In the data rows, 128 means zero.
Two rows play each game, the first against the second. How much does the first row win by? 15 is about a draw, 30 a big win and 0 a big loss. Wins can go round in a circle: one row can beat a second, the second a third and the third the first. Each row has two weighted sums of its numbers, A and B, taken from their middle values. A row wins by its A times the other's B, less its B times the other's A.
[179 122 104 104 109 106 107 165 114 112 114 109 112 114 117 165 181 185
 171]
[185 107 109 113 120 104 106 116 192 133 130 112 118 141 188 107 104 104
 118] ~ 19
[103 139 160 144 115 113 106 165 117 120 109 110 116 106 115 167 178 183
 163]
[103 113 112 117 143 146 171 124 109 122 109 118 120 105 112 106 104 102
 118] ~ 5
[100 173 137 128 116 107 106 113 188 188 178 120 110  97 115 178 168 162
 140]
[ 97 157 158 135 111 107 108 165 111 129 108 109 114  96 114 167 180 185
 167] ~ 26
[156  89 113 114 119 102 108 136 156 114 119 119 117 174 119 104 103  99
 124]
[120 139 106 114 108 104 106 108 111 103 117 122 131 131 112 104 104 106
 120] ~ 7
[159 167  96 110 100 118 108 156 106 109 111 109  97 117 125 176 171 168
 126]
[110 118 109 117 138 148 174 111 104 118 118 121 125 115 119 106 104 103
 111] ~ 8
[106 121 204 184 123 107 108 118 106 123 116 185 185 107 119 104 102 105
 116]
[185 117 104 110 118 103 106 119 191 143 122 113 118 132 189 107 103 104
 122] ~ 14
[104 149 139 127 122 104 104 122 181 188 178 122 122  97 113 175 165 155
 145]
[108 109 206 178 132 116 108 117 106 111 122 186 189 123 120 104 104 104
 115] ~ 13
[162 125 106 115 111  99 108 193 109 125 108 115 116  97 110 177 171 164
 148]
[119 131 111 111 115 107 106 113 106 101 114 126 124 125 122 106 104 104
 121] ~ 6
[154 118 105 113 113 106 106 182 105 116 113 113 118 111 118 174 169 165
 154]
[104 135 198 171 116 122 110 103 106 110 121 179 185 125 116 106 108 107
 110] ~ 15
[105 127 210 181 127 124 111 107 107 122 120 192 188 112 112 105 106 107
 107]
[194  90 110 109 116 104 107 124 193 132 133 117 117 147 187 106 104 103
 121] ~ 8
[109 122 164 171 188 195 168 108 106 116 112 113 114 113 119 103 106 106
 113]
[116 129 112 111 124  98 108 133 103 120 113 121 130 110 115 104 102 100
 126] ~ 21
[106 118 109 117 145 157 180 122 115 186 228 210 193 156 175 106 103 104
 115]
[121 104 144 135 114 109 106 111 181 149 197 118 125 145 122 181 167 157
 149] ~ 16
[115 170 108 117 117 104 105 114 109 110 112 118 126 116 118 107 103 104
 116]
[107 113 131 136 172 194 190 106 104 110 116 113 115 180 125 109 105 109
 110] ~ 14
[103 158 161 146 113 109 108 159 113 123 105 109 114 109 110 167 178 183
 168]
[185 129 106 112 111 110 108 113 196 134 121 113 118 128 192 108 107 105
 110] ~ 28
[104 107 113 120 140 153 173 121 112 175 213 225 205 157 169 106 103 103
 116]
[175 137 100 108 105 108 104 150 117 115 111 111 104 116 120 166 179 186
 167] ~ 15
[105 107 174 177 184 192 164 115 109 110 117 114 118 117 115 108 107 104
 119]
[159 141 103 110 108 109 107 181 109 122 106 111 111  96 114 173 170 165
 141] ~ 5
[113 117 141 125 117 106 106 116 178 166 194 119 124 124 122 179 164 155
 151]
[110  88 175 175 187 187 161 116 108 108 112 115 118 122 115 103 103 104
 123] ~ 12
[164 141 106 109 111 111 106 177 107 117 102 109 116 110 120 177 167 161
 140]
[164 103 108 110 115 106 106 186 106 105 119 115 117 126 118 179 170 165
 154] ~ 14
[193 101 107 113 116 109 105 113 196 122 138 112 113 151 193 106 106 105
 114]
[170 144 101 107 108 112 104 157 113 115 115 107 113 116 114 169 181 186
 166] ~ 10
[101 145 169 151 114 110 109 162 117 126 108 111 113 101 115 168 179 186
 166]
[105 162 135 124 111 110 110 104 182 183 185 119 118 113 112 178 168 159
 142] ~ 3
[112  94 207 181 126 117 109 113 107 100 133 188 188 131 117 107 104 103
 115]
[110 112 110 111 134 144 167 113 105 113 110 119 119 115 114 107 106 105
 111] ~ 17
[172 138 103 106 107 107 109 156 116 123 112 111 113 106 115 164 180 189
 167]
[112 112 150 133 122 105 106 185 115 116 110 114 116 120 119 170 176 178
 182] ~ 17
[194  98 108 115 114 107 105 115 188 123 135 111 115 154 197 108 104 105
 117]
[168 114 105 109 113 103 108 182 107 111 116 110 118 116 118 175 167 160
 148] ~ 6
[108 113 173 177 185 189 164 117 108 117 111 115 113 116 114 105 105 104
 115]
[109 146 139 133 114 106 106 110 186 177 189 116 121 116 120 179 168 158
 142] ~ 13
[107 140 148 135 116 109 107 171 114 112 110 114 111 112 112 168 177 180
 166]
[107 137 144 132 109 108 107 112 189 169 181 116 120 119 118 176 167 160
 144] ~ 13
[103 145 122 137 166 195 188 101 103 115 114 113 113 171 121 106 107 110
 100]
[108 127 105 114 142 169 178 106 115 173 233 209 186 167 173 106 108 109
 105] ~ 9
[109 114 107 117 135 150 173 115 104 109 114 119 122 115 112 107 101 104
 114]
[112 123 143 128 115 109 109 112 183 162 193 118 120 132 128 178 166 160
 148] ~ 15
[174 134 102 110 113 106 108 157 113 126 114 114 110 112 116 169 178 187
 167]
[144 151 102 109 105 106 108 115 154 128 112 109 112 152 116 104 106 111
 108] ~ 13
[182 141 103 107 112 108 108 114 190 145 131 111 112 129 187 105 106 109
 108]
[184 121 105 110 115 103 108 116 194 141 125 112 118 133 188 104 108 106
 118] ~ 15
[112 107 124 132 163 190 188 110 105 106 118 116 120 191 125 107 107 106
 117]
[109 105 212 184 126 121 108 115 107 113 127 189 192 125 118 106 107 106
 117] ~ 17
[162 149 104 112 111 113 107 184 108 130 108 111 112  99 117 176 168 163
 137]
[110  94 204 176 122 116 108 115 107  99 126 185 178 134 117 109 105 103
 118] ~ 5
[111 164 106 108 118  99 107 117 110 109 119 119 124 117 114 104 106 104
 118]
[188 115 105 109 113 111 107 115 194 133 131 115 115 148 191 106 109 108
 115] ~ 4
[100 131 177 178 186 182 159 112 104 128  99 114 113 101 115 104 106 105
 114]
[112 103 203 177 124 119 108 107 108  95 129 184 184 129 125 107 107 106
 112] ~ 17
[172 141 106 108 111 111 108 167 114 133 105 112 118  95 113 166 177 185
 166]
[ 99 148 120 133 165 197 188 100 103 116 115 114 113 172 119 107 105 108
 104] ~ 19
[107 138 105 119 129 156 169 105 110 118 115 121 116 114 110 106 109 106
 105]
[105 140 167 148 119 108 108 160 117 120 109 112 112 106 115 166 176 182
 166] ~ 24
[111 116 171 149 120 108 108 170 114 119 109 115 115 114 118 166 176 179
 178]
[185 120 104 105 110 106 106 106 194 130 130 111 113 143 197 108 107 108
 107] ~ 23
[107 106 110 118 139 154 170 117 105 115 111 118 126 113 113 106 104 103
 122]
[177 154 100 106 106 104 105 108 195 147 123 112 108 123 189 107 108 107
 109] ~ 11
[ 97 155 123 131 165 189 190 110 111 139 106 109 115 147 123 106 107 107
 103]
[103 130 174 151 124 109 108 171 118 121 111 113 116 101 116 166 177 182
 173] ~ 10
[106 175 105 114 108 107 106 106 106 121 113 124 131 105 118 104 107 106
 105]
[106 135 145 133 114 104 107 125 183 187 186 120 123 107 119 177 165 158
 152] ~ 15
[104 135 102 116 131 153 169 106 107 113 113 118 114 120 114 104 107 109
 102]
[149 149 101 105 102 113 107 106 152 119 117 109 107 178 121 107 107 112
 103] ~ 5
[183 128 107 111 116 103 108 114 189 142 125 112 114 127 192 104 104 107
 113]
[103 111 184 184 179 183 156 107 107 112 112 110 109 117 118 102 105 107
 111] ~ 7
[110 126 164 146 114 110 107 159 117 104 119 111 111 129 117 169 179 186
 170]
[163 128 106 111 112 102 108 188 105 120 108 112 114 105 119 178 166 157
 144] ~ 11
[ 96 161 200 173 118 118 110 104 109 128 114 182 176  95 114 106 106 107
 105]
[113  83 188 184 194 180 156 130 107 111 114 116 123 119 121 104 101  99
 127] ~ 12
[175 120 105 114 113 104 106 173 116 129 109 113 113 105 115 167 175 183
 178]
[100 154 155 139 111 110 106 160 117 117 111 111 115 113 116 169 181 186
 161] ~ 16
[105 145 145 131 113 110 105 170 115 118 112 112 114 117 119 170 179 184
 166]
[103 117 123 129 171 189 187 108 105 114 113 110 117 174 122 102 109 108
 115] ~ 25
[157  97 105 108 109 109 107 121 157 100 121 113 119 184 125 107 108 104
 115]
[186 138 103 110 111 108 108 103 194 128 136 111 110 136 190 109 107 110
 110] ~ 7
[100 121 202 173 122 115 109 114 108 122 120 186 182 113 116 105 106 105
 115]
[ 99 142 104 115 134 158 174  97 107 121 113 119 123 113 114 104 107 109
 103] ~ 16
[101 120 107 112 134 149 169 120 108 123 105 121 122 107 109 104 108 107
 118]
[124  91 146 128 121 105 106 128 185 161 193 123 125 140 121 181 164 155
 162] ~ 10
[102 161 135 128 113 110 107 110 182 177 184 120 116 112 123 181 166 161
 143]
[154 113 104 115 112 102 106 125 159 118 113 113 116 162 119 106 105 105
 118] ~ 11
[190 102 108 104 115 105 107 117 193 129 129 113 117 142 190 108 105 103
 114]
[168 149 101 110 111 107 110 164 115 128 107 110 119  93 111 165 181 183
 170] ~ 7
[155 144 101 112 107 106 107 181 111 124 113 109 110 107 122 176 174 165
 148]
[ 91 181 133 126 114 103 110 115 181 207 177 120 115  85 115 177 165 158
 137] ~ 2
[107 113 130 134 168 190 187 115 109 111 112 115 121 170 125 104 103 105
 115]
[182 121 106 108 111 111 104 158 113 112 114 112 110 119 121 167 180 186
 170] ~ 14
[157 122 104 112 115 103 107 190 107 121 108 113 114 108 117 176 170 162
 154]
[106 124 127 132 168 192 189 110 106 117 111 114 118 168 125 105 103 107
 115] ~ 20
[187 133 103 110 106 111 105  99 192 129 130 110 113 138 192 105 110 110
 106]
[179  89 111 111 117 103 106 193 107 106 120 111 115 131 124 178 168 160
 153] ~ 7
[107 111 108 112 143 152 171 114 105 113 113 120 126 121 120 106 106 106
 115]
[ 95 199 102 110 109 105 108 107 106 133 101 122 119  96 115 103 107 104
 107] ~ 14
[166 113 104 116 114 104 107 194 106 118 109 112 116 109 115 175 170 164
 156]
[175 119 105 107 112 107 106 165 118 115 114 110 114 115 116 166 179 184
 172] ~ 17
[101 200 100 111 108 112 107  98 106 127 105 117 125 107 114 104 109 111
 105]
[ 98 140 163 166 188 197 166 112 105 121 107 115 115  93 114 105 107 107
 109] ~ 12
[110  90 111 115 142 142 168 126 109 116 111 119 123 117 118 105 103 102
 121]
[113 101 110 117 140 146 167 118 106 104 117 118 126 124 122 108 103 103
 118] ~ 13
[179 108 104 112 112 108 106 172 112 112 111 112 115 114 120 166 177 182
 170]
[114  85 131 134 178 188 187 121 105 111 118 116 120 185 130 103 102 103
 122] ~ 23
[118 126 107 117 116 104 104 119 105  99 117 123 127 132 120 109 104 103
 119]
[110 130 142 132 123 109 105 111 189 168 185 120 117 117 121 179 167 160
 150] ~ 20
[108 140 153 141 110 112 105 158 110 102 118 110 111 130 119 170 178 185
 166]
[106 139 104 116 128 162 169  93 111 110 116 115 119 131 119 105 111 113
 100] ~ 14
[ 98 167 138 132 113 106 108 114 181 193 178 120 119  93 121 176 166 159
 143]
[108  95 181 179 191 184 161 129 111 125 107 116 121 106 112 104 102  99
 123] ~ 18
[ 99 143 179 183 180 186 154 119 108 132 105 114 112  97 113 104 104 107
 105]
[111 110 109 114 142 150 170 120 111 162 203 232 213 160 176 107 104 106
 115] ~ 20
[143 150 100 110 108 114 107 114 156 127 107 112 115 157 117 106 105 107
 106]
[103 117 177 179 189 192 162 118 106 124 110 112 115 103 116 105 104 103
 119] ~ 3
[171 143 105 111 100 115 106 149 111 115 111 110 114 113 113 170 183 187
 158]
[106 131 172 152 116 108 105 161 115 116 112 109 114 108 116 168 179 185
 170] ~ 13
[105 132 201 177 119 123 111 104 110 110 125 184 183 117 118 106 105 110
 108]
[195  90 107 115 121 100 109 127 192 136 132 115 122 133 188 109 101 100
 119] ~ 11
[172 159 102 104 104 115 107 154 112 120 104 109 108 106 113 167 181 188
 165]
[180  99 108 110 112 104 104 169 114 109 113 111 115 124 119 171 177 181
 177] ~ 15
[180 131 103 111 115 104 107 117 197 146 127 114 118 132 184 105 107 104
 115]
[142 158  98 108 101 114 106 115 154 126 110 110 109 162 122 103 107 112
 102] ~ 22
[102 130 210 179 132 115 108 116 108 124 115 192 187 101 118 103 106 104
 115]
[102 152 137 127 117 107 108 113 180 186 182 124 121 105 118 178 164 157
 142] ~ 17
[106 117 109 121 133 157 174  97 109 151 221 219 204 180 179 105 105 109
 111]
[104 136 110 113 131 149 169 107 105 120 113 119 121 109 117 108 106 108
 113] ~ 13
[112 105 169 170 179 195 163 107 102  97 123 112 119 129 120 106 105 107
 113]
[161 137 104 113 109 109 105 186 106 126 109 115 110  93 114 177 170 166
 143] ~ 3
[104 108 111 115 142 147 172 118 111 168 201 233 208 156 171 105 104 103
 119]
[105 130 109 113 136 151 171 104 109 108 118 120 122 110 115 105 106 105
 111] ~ 17
[174 149 100 110 104 112 106 153 118 119 110 110 112 108 117 170 181 188
 163]
[163 111 107 112 112 106 105 185 108 112 114 112 112 116 122 177 172 166
 151] ~ 11
[146 133 109 107 116 105 107 127 155 138 109 113 112 156 113 105 106 106
 110]
[110 157 107 109 115 103 105 114 103 114 113 120 121 117 113 105 104 105
 113] ~ 12
[160 102 105 109 116 101 103 124 160 115 116 114 113 177 115 107 104 104
 114]
[110  96 111 118 141 143 170 115 107 110 114 121 127 127 113 105 104 105
 119] ~ 24
[105 127 121 140 174 189 188 119 107 121 116 114 117 169 122 105 106 107
 111]
[193 107 106 114 111 106 105 111 193 137 131 113 121 141 185 103 105 104
 111] ~ 14
[ 99 202 101 113 109 110 106  99 106 118 113 115 118 107 116 105 105 107
 106]
[105 184 100 109 108 104 107 110 109 116 109 119 120 107 111 105 106 108
 108] ~ 19
[156 142 104 115 112 106 106 189 106 127 102 113 111  98 116 179 168 160
 146]
[192 112 104 111 108 111 107 109 194 126 131 113 114 151 191 107 108 105
 112] ~ 22
[110 123 151 135 117 106 106 179 114 113 117 114 114 116 120 170 178 180
 167]
[ 99 141 126 133 175 190 187 110 104 126 110 115 120 159 122 104 105 105
 112] ~ 25
[106 122 207 177 130 117 109 118 108 126 121 184 189 104 119 103 103 105
 109]
[171 112 108 110 119 104 106 193 107 116 105 115 116 106 111 176 162 154
 149] ~ 15
[110 138 140 133 112 106 106 105 185 167 185 117 121 125 123 177 170 162
 141]
[103 127 107 114 144 159 174 109 110 175 213 225 204 165 172 105 108 109
 105] ~ 15
[185 115 104 111 110 108 107 117 192 136 130 114 114 135 188 107 105 103
 116]
[107 121 112 115 137 160 172 110 110 159 209 233 204 167 174 106 107 108
 107] ~ 18
[110 101 166 147 124 101 107 185 114 119 108 111 118 107 116 168 174 178
 179]
[111 115 107 113 138 161 172 102 104 105 120 116 126 122 122 107 107 109
 114] ~ 15
[103 106 111 117 135 153 172 122 105 119 109 122 126 108 115 104 105 103
 120]
[111 149 137 127 112 115 106  99 182 168 187 118 120 121 120 178 168 161
 138] ~ 13
[103 152 138 131 108 113 108 111 183 178 184 118 117 111 116 176 168 161
 143]
[107 150 138 132 108 113 105 109 186 178 177 117 121 110 117 178 168 163
 144] ~ 15
[115 105 128 132 170 188 189 112 109 109 118 115 117 186 127 106 103 104
 120]
[176 123 108 111 111 112 106 158 111 108 116 111 113 123 118 169 180 185
 168] ~ 11
[190  96 110 106 119 101 107 123 190 138 129 114 121 134 189 105 105 101
 116]
[101 146 106 117 137 159 173 101 105 118 113 117 118 119 117 104 107 110
 101] ~ 17
[153 123 105 107 111 107 105 120 156 112 119 109 113 175 117 107 108 106
 106]
[172 118 107 108 114 103 107 172 116 127 106 114 113 106 112 168 176 184
 174] ~ 18
[102 136 172 177 182 190 163 113 113 123 109 113 110 101 115 105 106 106
 108]
[112 110 152 133 118 105 107 181 111 110 119 114 117 119 117 170 176 179
 176] ~ 11
[163  97 111 111 119 103 107 197 110 122 110 113 118 115 117 177 166 159
 153]
[102 123 110 117 136 152 175 114 113 182 201 227 201 152 169 104 104 104
 109] ~ 12
[161 144 102 107 105 112 107 173 109 111 115 110 111 120 118 177 173 171
 145]
[104 114 108 116 135 149 169 114 108 114 113 120 127 110 117 105 104 105
 110] ~ 13
[108 106 109 121 139 147 170 115 103 111 117 119 123 123 116 103 105 105
 113]
[172  94 105 109 114 105 106 185 107  97 118 114 108 134 124 178 167 160
 152] ~ 15
[186 103 109 116 111 104 105 163 113 109 117 112 120 125 115 164 178 185
 178]
[107 110 109 119 145 153 174 109 110 165 215 224 198 166 173 105 106 106
 113] ~ 13
[105 131 125 136 169 189 191 110 109 121 111 114 117 165 123 105 106 107
 108]
[173 116 104 114 109 110 106 182 107 107 116 114 112 119 124 182 166 160
 147] ~ 12
[184  99 109 113 110 109 107 165 116 101 120 112 113 131 122 170 178 182
 173]
[157 108 110 112 108 107 106 121 157 115 120 114 118 178 124 107 103 105
 114] ~ 17
[ 97 130 160 171 182 196 169 115 109 124 109 110 114  99 111 105 106 107
 111]
[108 156 106 110 115  97 105 120 104 127 110 125 127 103 113 104 103 106
 116] ~ 20
[154 112 108 113 116 103 105 128 153 118 113 113 117 170 118 106 103 102
 114]
[192 110 107 114 118 102 107 115 190 134 132 113 120 144 185 107 106 105
 112] ~ 4
[106 134 157 139 119 112 107 170 112 124 115 111 116 108 111 169 178 182
 173]
[104 137 199 178 119 119 109 103 108 118 119 181 183 114 114 105 108 108
 105] ~ 12
[156 107 110 115 112 107 105 133 152 115 118 115 112 172 122 106 103 103
 115]
[113  88 170 169 192 186 169 119 106 117 111 116 118 113 112 102 103 101
 124] ~ 11
[112 108 124 135 174 194 189 105 106 104 115 115 115 184 122 106 105 108
 117]
[114 102 112 116 144 159 177 113 115 173 231 209 187 165 180 108 106 105
 118] ~ 14
[114  96 125 138 173 191 190 113 106 104 113 114 113 187 122 106 103 106
 118]
[152 114 106 111 118 104 106 130 157 121 112 111 115 164 119 105 105 102
 115] ~ 22
[180 156  98 112 110 111 107 106 195 146 124 111 109 133 183 106 108 110
  97]
[107 166 106 109 110 110 105 109 105 110 113 119 121 121 117 104 106 106
 110] ~ 23
[156 125 104 113 113 105 105 193 105 126 107 117 120 102 113 177 167 162
 156]
[112 113 158 140 121 104 108 177 112 121 114 114 116 110 118 169 174 177
 178] ~ 14
[113 107 113 116 144 157 174 106 113 161 224 223 200 176 175 111 107 107
 119]
[135 158 102 112 113 107 106 127 155 143 104 111 110 136 117 102 106 107
 102] ~ 15
[104 130 160 170 181 196 169 112 105 120 112 111 112 117 114 107 107 108
 110]
[103 115 178 178 187 189 158 111 104 118 111 115 116 111 115 105 106 107
 114] ~ 17
[105 120 198 170 126 114 107 107 106 114 118 181 176 120 118 104 105 107
 112]
[100 112 132 143 182 191 190 123 106 125 113 116 118 166 121 103 106 104
 113] ~ 9
[106 101 132 138 175 189 188 117 107 115 113 114 118 168 120 107 105 104
 123]
[116 106 110 118 140 153 174 110 112 161 224 224 199 173 175 106 105 106
 108] ~ 15
[114 107 111 122 142 151 170 118 108 112 107 122 122 114 119 104 105 102
 120]
[106 172 104 115 106 107 106 111 110 118 107 124 124 112 117 106 106 106
 111] ~ 11
[107 124 171 152 124 109 106 168 117 118 112 113 114 104 116 168 178 183
 175]
[104 141 139 130 115 105 109 121 184 179 180 121 121 114 120 176 165 157
 148] ~ 11
[153 131 105 115 108 109 106 117 153 118 115 112 117 177 125 105 107 108
 113]
[ 97 144 121 134 166 193 190 108 108 122 105 113 115 164 117 107 106 109
 107] ~ 13
[ 97 131 123 135 168 192 188 112 105 126 111 114 115 165 124 104 105 107
 112]
[107  99 115 117 146 149 173 122 113 165 209 229 206 170 177 108 102 102
 118] ~ 18
[ 97 141 183 183 179 189 158 113 108 124 109 110 113 106 111 104 108 108
 110]
[108 109 110 117 139 154 174 113 107 108 116 118 128 117 118 105 104 107
 112] ~ 13
[109 119 165 148 118 105 108 169 114 112 114 114 119 120 117 169 177 183
 175]
[157 132 107 112 115 103 106 187 106 130 112 114 113  99 116 175 168 160
 147] ~ 8
[102 122 126 134 171 192 190 110 106 121 111 116 116 170 120 103 106 108
 114]
[157 108 105 114 111 110 104 122 160 108 117 114 113 178 124 104 104 106
 113] ~ 19
[115 127 141 130 113 102 106 116 180 169 183 123 119 121 116 179 168 158
 149]
[106 127 151 136 121  99 105 185 115 124 105 114 116 101 114 171 177 176
 178] ~ 20
[ 94 145 161 169 186 195 168 115 112 140 101 115 107  81 106 103 107 105
 111]
[155  98 108 113 117 104 107 128 153 113 121 111 118 172 118 104 103 102
 119] ~ 18
[100 146 106 116 133 157 175 103 114 182 203 226 195 153 171 105 106 107
 110]
[106 113 209 178 128 118 110 115 105 111 121 185 193 121 118 104 104 106
 116] ~ 13
[112  93 178 184 193 183 160 122 106 107 116 115 120 118 114 105 103 104
 117]
[114 105 129 135 169 197 189 111 109 109 117 113 113 180 121 105 107 107
 118] ~ 26
[114 173 106 104 111 106 106 111 107 112 113 118 119 118 114 106 106 106
 117]
[103 132 158 169 181 197 170 110 106 117 111 109 109 114 113 105 107 109
 108] ~ 4
[102 139 147 132 112 104 107 175 113 119 108 111 116 116 118 169 176 181
 170]
[115 107 159 145 125 105 107 172 111 104 110 114 119 129 118 167 177 180
 178] ~ 18
[147 132 106 114 110 102 106 128 155 127 115 115 115 156 123 105 104 107
 105]
[157 114 102 111 113 111 106 188 106 110 114 112 111 120 114 178 171 164
 152] ~ 16
[157 113 106 110 113 108 107 124 158 116 121 112 114 172 119 102 105 106
 111]
[177 125 102 112 105 113 108 157 114 107 118 105 115 124 120 170 181 187
 165] ~ 9
[139 145 106 113 119  97 108 137 158 149 100 115 119 132 112 102 104 104
 117]
[103 191  98 113 108 111 104 109 110 123 114 120 126 108 118 106 107 109
 101] ~ 9
[170 153  98 112 101 113 105 152 119 123 111 110 109 109 119 168 181 189
 163]
[182 125 106 109 111 111 106 110 193 129 128 111 108 140 195 104 105 108
 106] ~ 22
[109 123 162 167 179 197 166 100 106 103 114 111 114 125 120 104 106 107
 106]
[199  86 110 112 119 100 106 126 193 124 132 119 116 149 192 103 105 103
 125] ~ 21
[152 135 103 114 104 112 108 112 154 117 119 109 110 173 119 106 107 111
 105]
[103 127 105 112 139 151 172 113 108 171 196 233 204 159 174 106 106 108
 111] ~ 16
[100 163 136 132 109 108 108 110 182 184 178 118 120 107 116 178 167 160
 141]
[142 150 101 115 111 108 108 127 156 135 108 112 114 149 117 103 106 105
 109] ~ 14
[161 115 109 113 118 106 107 189 110 121 110 112 111 110 116 175 167 164
 153]
[177 161  99 112 106 110 108 103 192 147 123 112 112 129 187 107 109 109
  99] ~ 20
[153 104 104 109 118 105 106 126 148 107 121 114 116 184 123 105 106 105
 114]
[174 131 103 110 111 111 106 165 118 119 113 110 115 109 120 169 179 185
 170] ~ 8
[ 94 165 205 177 120 124 109  99 108 124 117 191 178 108 120 103 107 112
 101]
[107 114 187 189 185 184 155 123 108 121 109 113 116 109 118 105 105 102
 114] ~ 18
[109  95 127 135 179 183 188 126 108 113 111 116 116 173 117 105 104 101
 119]
[106 102 112 112 140 138 168 130 110 128 108 122 128 104 107 105 105  98
 118] ~ 27
[111 133 142 130 111 106 106 104 184 159 185 120 122 127 121 179 167 162
 147]
[171 141 102 108 112 108 108 163 116 129 108 110 113  97 109 168 178 188
 171] ~ 15
[173 141 102 105 107 111 107 159 117 124 106 109 111 103 116 167 180 185
 164]
[187  94 112 113 117 101 106 166 113 107 117 111 114 124 116 168 175 183
 179] ~ 15
[110 139 146 136 121 103 110 178 115 120 109 114 113 112 118 168 177 184
 171]
[104 151 143 134 113 107 106 167 111 114 113 110 112 110 115 169 177 184
 167] ~ 17
[147 123 107 112 114 108 107 125 156 122 117 115 115 154 118 106 106 106
 110]
[103 119 111 116 135 151 172 117 112 167 200 233 216 154 170 105 104 107
 113] ~ 13
[177 151 103 114 105 106 109 111 192 155 118 113 113 117 188 106 107 107
 107]
[113 112 149 133 120 105 104 174 110 102 118 112 116 131 118 171 176 180
 179] ~ 14
[170 122 106 114 115 103 108 179 116 128 107 115 122  94 109 166 178 181
 177]
[175 125 106 110 112 113 108 158 117 115 112 111 114 115 115 168 180 185
 172] ~ 17
[106 128 108 116 138 150 168 114 104 123 109 116 118 104 115 103 104 105
 112]
[ 94 180 141 134 111 113 107 162 112 130 108 108 110  99 114 170 180 186
 162] ~ 23
[ 98 136 107 118 137 152 172 118 108 136 103 119 122  94 114 103 105 105
 112]
[187 117 105 109 115 107 108 122 197 134 130 114 112 136 192 109 105 106
 114] ~ 12
[107 102 173 177 188 188 162 119 108 115 113 115 122 111 113 103 104 104
 120]
[103 106 211 183 131 115 112 126 110 132 121 189 190 102 116 103 103 103
 114] ~ 9
[105 128 112 111 127  95 107 142 108 135 106 128 133  84 113 105  99  99
 126]
[162 124 102 109 118 110 107 187 110 120 111 113 117 107 117 178 169 162
 151] ~ 14
[111 116 164 169 188 200 166 107 108 107 113 111 117 124 115 107 107 108
 111]
[115  73 134 137 171 182 187 121 107 105 115 116 120 188 125 102 105 101
 126] ~ 21
[175 123 106 109 109 109 107 165 114 120 110 113 114 107 116 169 178 185
 168]
[185 141 104 113 112 107 108 111 193 140 121 111 111 131 184 108 106 105
 107] ~ 17
[ 98 134 173 150 122 107 108 169 116 128 108 113 119  99 109 165 177 183
 176]
[111 172 104 110 106 114 106  97 105 100 119 120 129 127 120 109 106 110
 105] ~ 22
[148 135 104 112 107 110 107 122 154 123 110 111 114 157 119 104 105 108
 108]
[ 98 178 104 111 108 100 107 118 108 138  98 124 125  91 111 104 104 104
 111] ~ 18
[112 160 108 113 114  98 107 121 107 111 112 120 125 122 111 107 107 103
 115]
[109 112 112 119 146 152 175 118 109 112 113 119 122 109 113 107 103 104
 118] ~ 19
[104 142 141 128 116 108 106 116 182 186 182 119 115 106 114 177 168 162
 145]
[102 139 107 113 145 169 178 106 117 194 227 207 191 154 172 105 107 109
 107] ~ 23
[110  92 130 142 181 187 188 127 108 124 111 117 116 168 121 107 103 100
 114]
[104 131 111 118 144 165 178 101 113 179 225 211 191 160 172 105 105 108
 109] ~ 13
[119 140 109 107 108 105 106 110 106  92 125 121 124 135 119 109 106 108
 114]
[ 97 137 207 186 122 121 111 104 110 121 118 192 191 106 116 104 107 107
 109] ~ 17
[111 114 173 147 121 114 106 160 117 102 121 112 113 130 120 171 178 182
 173]
[105 115 108 110 139 150 170 119 110 121 102 118 122 102 116 105 103 101
 116] ~ 13
[ 95 132 107 114 141 152 173 110 110 126 106 118 116 105 112 105 107 107
 111]
[111 122 120 135 162 197 190  94 106  99 121 112 118 196 125 104 107 108
 109] ~ 4
[178 124 102 111 106 112 106 159 112 107 114 112 116 122 119 167 179 187
 170]
[149 122 107 110 117  99 106 141 156 134 114 111 114 154 116 105 107 105
 113] ~ 16
[108 102 210 180 130 115 110 114 105 115 122 191 189 117 115 103 105 102
 119]
[ 99 143 162 140 108 113 105 156 115 108 115 109 112 124 119 168 183 188
 166] ~ 21
[195  91 106 111 112 102 106 121 193 131 132 115 116 145 188 108 104 102
 123]
[149 143 101 109 105 112 109 110 156 115 115 110 111 173 119 107 108 112
 102] ~ 22
[147 170  99 106 105 113 107 177 111 126 101 110 106  93 110 175 174 170
 138]
[171 139 103 109 110 107 109 160 113 123 106 111 114  99 119 166 180 188
 166] ~ 18
[104 118 111 120 149 165 179 108 113 179 226 209 194 160 178 107 106 106
 112]
[ 98 163 108 112 115  99 107 118 107 120 113 119 123 104 108 108 103 103
 114] ~ 15
[147 127 103 111 116 106 108 129 154 127 113 112 111 160 113 106 104 106
 118]
[156 140 102 111 110 110 106 184 108 121 106 112 114 100 121 178 170 164
 140] ~ 15
